[+1.75, -0.96, -4.55, +2.01] >> -4.55

[[-0.98, -4.38, -1.70, +2.76],
 [-1.67, -3.24, +2.42, +0.30],
 [-0.19, -3.25, +2.72, +0.20]] >> +2.72

[+0.56, +2.78, -5.69, -5.53] >> -5.69

[-0.82, +4.59, +1.15, +3.87] >> +1.15

[-2.21, -1.63, +0.98, +5.54] >> +0.98

[+0.57, +2.60, -1.16, +4.60] >> -1.16

[[-1.23, +1.79, -6.06, -3.28],
 [+3.02, -1.14, +2.32, -3.28]] >> +2.32

[[-2.20, +2.29, -2.90, -1.46],
 [-2.81, -4.71, +4.26, -1.69],
 [+4.26, +0.30, -1.15, -1.69]] >> -1.15

[+0.76, +1.84, +3.53, -4.38] >> +3.53

[[-5.01, -4.71, +4.00, -0.45],
 [-0.32, -3.83, -1.90, -4.73]] >> -1.90
---
[-1.69 +3.22 +1.48 +3.78 +5.43 +2.47 -5.39]
[+0.86 -4.35 -3.35 +0.51 -1.13 +2.48 +2.62] ⇒ +2.48

[+0.57 +3.51 +2.05 +0.05]
[-1.81 +0.34 -1.22 -0.87]
[+4.23 +1.34 +3.19 -4.37] ⇒ +3.19

[-4.41 -1.14 +2.68 +2.13 -0.65 -2.93]
[-1.51 +0.40 +1.24 +1.03 +0.21 -1.02] ⇒ +0.21

[+4.05 +5.61 +3.49 +4.84 +1.40 +1.70] ⇒ +1.40

[-4.11 -6.10 +1.17 +0.32 -3.19 +1.72] ⇒ -3.19

[+1.06 +0.24 +0.19 -1.44 +0.35 +3.13 +2.97]
[-0.64 -0.39 -0.04 +5.72 -1.68 +1.95 +0.62] ⇒ +1.95

[+4.07 -2.02 +3.96 +5.43 +4.96 -4.15] ⇒ +4.96

[-0.06 -0.39 +0.20 +1.18]
[-1.34 -0.36 +0.18 -2.60]
[-4.58 -1.80 +1.03 +0.02] ⇒ +1.03

[-5.78 +2.00 -1.26 -3.22] ⇒ -1.26
---
[+0.77 +0.32 +0.52 +0.23]
[+5.77 +2.02 +3.58 +0.75]
[+1.51 +0.25 +0.43 +0.41] value +0.23

[-5.52 +1.16 +2.86 +0.93 -2.25 +0.64] value +0.93

[-4.07 -5.77 -6.17 -3.20 -3.25 +4.02]
[+3.88 +0.91 -3.18 -2.15 -2.19 -0.68]
[+1.48 +2.42 -3.87 +1.23 -3.42 -2.78] value -3.20

[+0.84 +1.60 +1.47 -4.99] value -4.99

[+0.95 +4.64 +3.83 -2.88 -5.04 +3.13] value -2.88

[+4.22 +2.11 +3.65 -4.43 +1.33 +0.59]
[+1.71 -0.50 +4.28 +3.38 -2.36 -1.36]
[+1.11 -1.11 -4.09 +5.55 +1.86 -1.63] value -4.43
---
array([[58, 80, 36, 51, 89, 63, 77],
       [75, 15, 74, 90, 88, 64, 73]]) 88

array([[225,   0,  81, 123,  68],
       [115,  34,  82, 121,  90],
       [ 27,  90,  80,  38,  75]]) 80

array([ -33, -654, -100,  544]) -654

array([75, 91, 83, 76, 88, 55,  3]) 88

array([-144, -326, -857,  568,  592]) -857

array([[690, 129, 146, 886],
       [915, 559, 214, 677],
       [621, 687, 657, 637]]) 687

array([-689,  581,  656,  -30,  -44, -444]) -30

array([[851, 682, 913, 571, 162, 295, 707],
       [525, 528, 596, 602, 507, 419, 583],
       [255, 563, 274, 569, 639, 661, 403]]) 639

array([[7585, 5399, 8269, 5381],
       [9804, 2256, 8460, 6096]]) 2256

array([268, 899, 549, 878, 267,  10, 796]) 267
---
Q:
-467,-479,275,943
-893,-167,535,722
A: -167

Q:
723,534,652,553,646,810
665,402,607,283,394,308
758,18,498,137,492,488
A: 402

Q:
-727,-286,-582,711,322
-778,84,-664,658,347
-459,-500,-515,810,319
A: 84

Q:
8,3,3,5,5
4,3,3,1,5
A: 3

Q:
1,134,156,115,225
255,157,45,90,165
40,119,250,156,195
A: 157

Q:
80,126,131,70,77,137,162
89,112,126,89,110,105,95
197,130,162,148,189,73,27
A: 112

Q:
657,-19,223,-850
-424,-477,-571,-300
A: -477
